Each row is where one point has got to under a steady rotation. How many ticks took it there?
The counts run from 0 to 499.
[114 167 150 113 135 131 105  88 152 136 113  95 148  80 140 104 125 120
  98 121 176 124 112 130 135 185 180 121 180 153 133 140 185 106  65 134
 104 153 102 122 138  94 111 137  94 120 113 160 108 129 130 125 133 134
 156 122 188 160 164 122  97 142 112 144] : 402
[128 171 184 127 101 128  90 119 124 110 100 133 155  93 160 112 139 141
  96  90 176 129  96 150 118 131 150 148 162  84 159 121 164 100  71 126
 104 167 126 137 133  97 101 120  85 142 103 155  91 125  99 122 140 152
 136 124 164 147 166 155  89 103 123 141] : 197
[130 175 156 118 104 166 101 109 156 126 111 109 162  87 158 114 126 135
 108 139 157 136 106 121 144 151 171 122 161 111 140 112 170  78  51 104
 156 160 107 155 144 105 125 123 101 108 121 143 116 135 142 111 117 134
 175 148 171 146 166 134  97 111 131 139] : 251
[137 176 121 112 106 135 103 114 146 135  77 153 171  76 186 124 122 147
 118 137 152 144 127 140 134 160 184 111 135 105 150 136 177 105  68 129
 122 138  99 132 115 109 126 100  83 134 117 148 101 123 119 118 118 133
 155 137 181 124 180 142 110 106 129 150] : 397
[147 153 122 124 131 149 134  92 164 161 121  74 151  83 167 121 116 122
  93 147 152 136  89 166 146 144 131 108 151  88 148 116 166 118  63 125
 121 133  75 132 116 122 139 122  65 123 119 150 116 131 122 120 129 127
 177 123 164 105 190 138 101 122 141 138] : 379
[148 151 143 154 148 139 102 117 126 151 102 101 146  96 167 117 136 127
  92 112 167 127  81 164 135 158 140 124 158  94 158 120 160 135  56 117
  91 144 106 114 129  92 132 148  76 148 116 142  91 143  82 133 147 140
 156 103 153 108 182 153 114 112 134 167] : 0
[117 163 121 122 120 135  93 108 119 143 111 123 160  97 146 126 132 123
  95 101 175 144  86 157 126 152 143 140 135  93 155 125 190 127  65 142
  89 174  89 107 104 132 136 108  93 145 129 131 106 114  67 124 135 101
 149 109 181 130 167 135  98 128 129 142] : 391
[133 131 172  99 104 129 119 146 169 129 115 152 133  88 150 114 149 128
  97 118 173 123 101 156 112 145 135 128 178  74 137 109 168 122  53 128
 108 139 122 129 131  87 106  97  79 118  99 160 113 137 105 136 125 146
 147 109 172 140 172 142  96 134 143 146] : 303
[124 170 144 148 143 137  98 117 137 131  91  92 168 103 179 115 127 139
 111 118 158 134 107 149 122 127 154 125 145 113 149 105 186 141  60 106
 113 147  83 120 133  87 115 132  85 139 134 140  94 120  81 137 155 130
 153 107 160 130 183 139 119 111 136 156] : 42
[110 174 168 119 134 115  97  97 108 143  93  99 159  85 164  95 120 127
  96 101 167 133  98 141 137 160 160 133 158 112 163 120 170 132  61 143
  76 168 115 119 124 128 115 114  87 141 118 146 106 119 106 133 124 121
 140 122 183 145 173 139 101 121 129 156] : 280
[130 150 121 119 108 138 106  94 160 122 134 123 143 103 147 124 131 116
  71 129 183 139  98 161 133 138 156 141 162  97 131 153 197 125  69 151
 111 150  93 121 102  95 131 140  95 144 108 147 100 134  86  94 151 124
 149  87 180 126 175 122  86 139 134 127] : 310
[153 157 152 105 109 145 143  98 159 157  98 113 131  77 170 139 133 125
 109 161 146 124 104 158 153 155 133 102 170 113 137 123 179  93  61 113
 119 125  84 137 138  80 115 117  74 138 126 150 104 126 144 129 113 133
 160 128 174 107 186 128 127 114 118 135] : 57
[134 139 163 118 133 145 125  96 140 147 138  74 138  95 135 109 133 110
  77 110 162 115  83 162 138 140 114 132 194 105 141 102 163 112  56 116
  96 159  99 123 128 109 104 134  82 132 114 162  98 130 115 123 139 126
 156 105 167 133 180 140  90 115 140 130] : 106
[116 167 183 117 102 142  94 131 128 113  97 135 156 100 155 134 153 143
 111 115 165 128 112 127 122 141 160 132 170 112 147 100 184  88  51 106
 110 165 111 134 158  81  96 113 100 134 122 134  96 123 108 142 130 133
 139 122 185 162 166 147 109 111 116 145] : 87
[135 149 145 119 117 148 111 145 142 122 120 125 167  85 158 125 137 138
 106 127 171 132 103 142 113 150 125 123 156  73 161  83 169 107  53 106
 113 151 101 129 140 126 115  92  76 116 115 139 116 123  99 144 118 135
 171 136 169 155 172 165 100 110 139 158] : 343
[110 151 178 128 138 139  99  94 136 153  93  87 135 110 145 119 149 129
 109  99 145 127  82 140 138 139 143 125 178 140 132 116 179 107  50 111
 110 160  93 116 124  71 114 143  94 138 138 153  95 126 108 129 145 115
 140 101 181 132 169 119 111 123 125 142] : 364
[125 144 173 107 140 134 102 107 132 184 104 109 118  86 132 111 141 128
 104 100 150 129  71 152 146 169 143 121 174 121 142 121 160 102  49 127
  84 154 119 113 115  92 124 113  80 135 129 155 110 146 114 133 119 110
 140 116 183 114 167 125 108 137 130 145] : 174
[135 127 138 120 124 163 124 124 142 136 121 123 168  83 135 139 144 126
  95 147 141 130 104 160 125 140 106 102 182 105 132  95 188 125  48  94
 107 141  87 124 135 102 104 128  98 142 141 156  98 134 103 130 130 127
 178 121 174 128 189 158 107  93 146 138] : 382
[148 179 120 124 119 141 106 105 149 163 106 111 131  91 153 138 134 114
 106 146 174 138  82 145 166 153 171 135 141 126 156 135 201 113  50 120
 134 145  93 124 123  83 153 126  98 134 134 118 126 135 105 106 127 112
 161 119 181 115 174 107 112 130 138 132] : 54
[123 173 129 126 116 137  77 105 138 143 100 127 148 108 158 124 132 126
  95 110 174 148  88 146 146 149 184 144 139 105 144 151 187 117  55 142
 122 156 112 121 112  91 153 138  99 141 117 131 107 144  84  94 141 119
 140 102 177 120 168 117  91 133 135 145] : 201
[110 146 169  96 113 139 115 118 160 147  99 107 133 103 158 148 150 129
 122 129 165 124  96 136 121 139 139 116 171 108 129  83 196 102  37 113
 120 157  79 124 126  99 116  88  92 119 131 137 105 111 109 152 125 110
 136 104 184 151 167 128 124 136 127 150] : 408
[112 148 149 105 119 131 105 138 130 113 116 148 170  86 147 116 148 130
  98 121 170 127 133 141 101 169 152 122 182 110 137 109 191 135  63 129
  80 158 112 115 139 102  95 115  94 141 124 152  98 124  99 145 128 136
 152 118 181 169 163 149 100 117 129 155] : 236
[145 143 136 102  99 135 110 130 178 153 117 133 104  94 138 154 145 122
 108 132 172 132  92 165 144 152 142 121 164 101 132 130 197  84  53 114
 123 141  97 130 125  61 133  98  88 129 121 142 110 132 104 119 125 116
 147 120 187 124 163 113 109 146 126 128] : 137
[148 170 147 108  96 144 108 114 141 143  88 141 149  71 154 137 125 149
 119 120 147 139 113 153 148 145 146 114 151 122 152 139 184  69  78  97
 132 146  98 136 144  93 111 100  75 136 132 150 111 110 125 130 116 128
 163 166 191 120 170 131 110 100 128 121] : 289
[136 177 144 137  99 149  84  90 102 135  92 118 166 102 163 117 125 135
  87 115 164 147  77 147 151 134 159 143 136  86 156 144 163 101  65 135
 114 171 114 137 116 122 137 139 101 149 115 133  94 141  97  90 135 124
 151 121 169 113 179 137  91 102 134 141] : 159
[150 147 118 130 127 141 124  92 148 133 109 112 161  81 158 128 129 125
  89 141 153 128 114 166 139 144 128 114 167 119 134 135 192 132  74 113
  92 129  71 121 122  94 105 147  75 160 129 162  85 128  92 126 146 139
 160 110 164 113 191 148 109 105 129 134] : 272
[160 149 114 133 106 142 111 110 176 138 115 113 140  98 154 144 127 142
 101 126 173 136  97 181 125 131 132 116 155  76 143 137 164  79  72 107
 126 130  89 136 121  92 125 124  57 133  99 158  86 131  97 112 138 139
 161 128 169 102 177 147  97 119 124 128] : 461
[157 172 136 124 109 129  98 124 160 133  97 126 134  94 160 143 130 139
 117 122 175 136 110 155 147 142 157 128 149 126 152 148 196  87  72 100
 126 136  89 126 142  48 119 128  83 141 129 143 106 121 101 123 138 139
 148 130 184 120 165 112 117 116 117 127] : 246
[132 179 144 108 103 135 123  90 161 140  83 113 160  90 195 127 123 132
 116 148 148 134 120 150 153 133 166 116 143 116 139 129 198 117  69 124
 126 136  70 133 129  95 112 120  84 137 126 150 108 110 129 126 128 136
 144 117 184 124 186 126 118 121 127 133] : 206
[129 163 176 103 129 141 126  95 140 150 111  94 132  87 162 103 127 115
  87 138 171 122  89 127 148 167 171 124 181 120 148 103 164 120  46 139
 111 155 118 130 144 102 123 125 100 106 111 144 118 142 142 122 115 132
 156 113 168 146 174 127 102 139 133 154] : 212
[135 133 148 118 137 148 105 144 149 152 112 119 133  83 127 141 158 128
 121 133 157 123  93 149 124 170 136 108 177 119 142  87 187  94  40  92
 113 144  99 120 150  65 123 114  89 124 141 137 106 131 107 145 118 119
 166 131 179 127 162 136 124 122 129 152] : 449
[123 159 176 111 116 138 117 105 110 127 102 125 151  85 158 117 143 124
  95 132 170 118 116 140 128 168 161 125 182 102 146 111 161 112  67 132
  76 157 124 128 145 114  99 130  95 140 111 148  89 127 125 143 111 139
 155 115 169 152 171 166 102 106 115 162] : 278
[116 159 135 117 148 140 112  92 149 169 108  74 148  77 149 118 117 125
 109 115 146 134  98 142 141 159 145 107 162 138 143 116 188 114  58 113
 113 150  74 118 124 112 129 110  75 125 140 148 114 121 123 137 131 108
 160 134 186 133 178 123 114 128 132 145] : 446
[138 179 188 118 105 139  95  95 108 151  86 122 142  93 156 109 128 130
  94  96 156 133  79 153 159 130 153 151 163 111 155 143 166  87  76 125
 105 167 125 137 126  96 110 126  90 142 125 148 103 127 123 105 132 128
 135 125 178 128 172 126 105 111 121 124] : 50
[138 144 146 116 136 143 124  89 151 171 103  93 123  85 150 133 131 121
  98 145 141 121  89 150 158 171 143 101 180 131 132 125 170 106  45 113
 115 127  90 124 127  84 129 134  78 140 128 153 102 139 130 116 125 115
 156 114 177 105 183 130 120 121 131 138] : 487
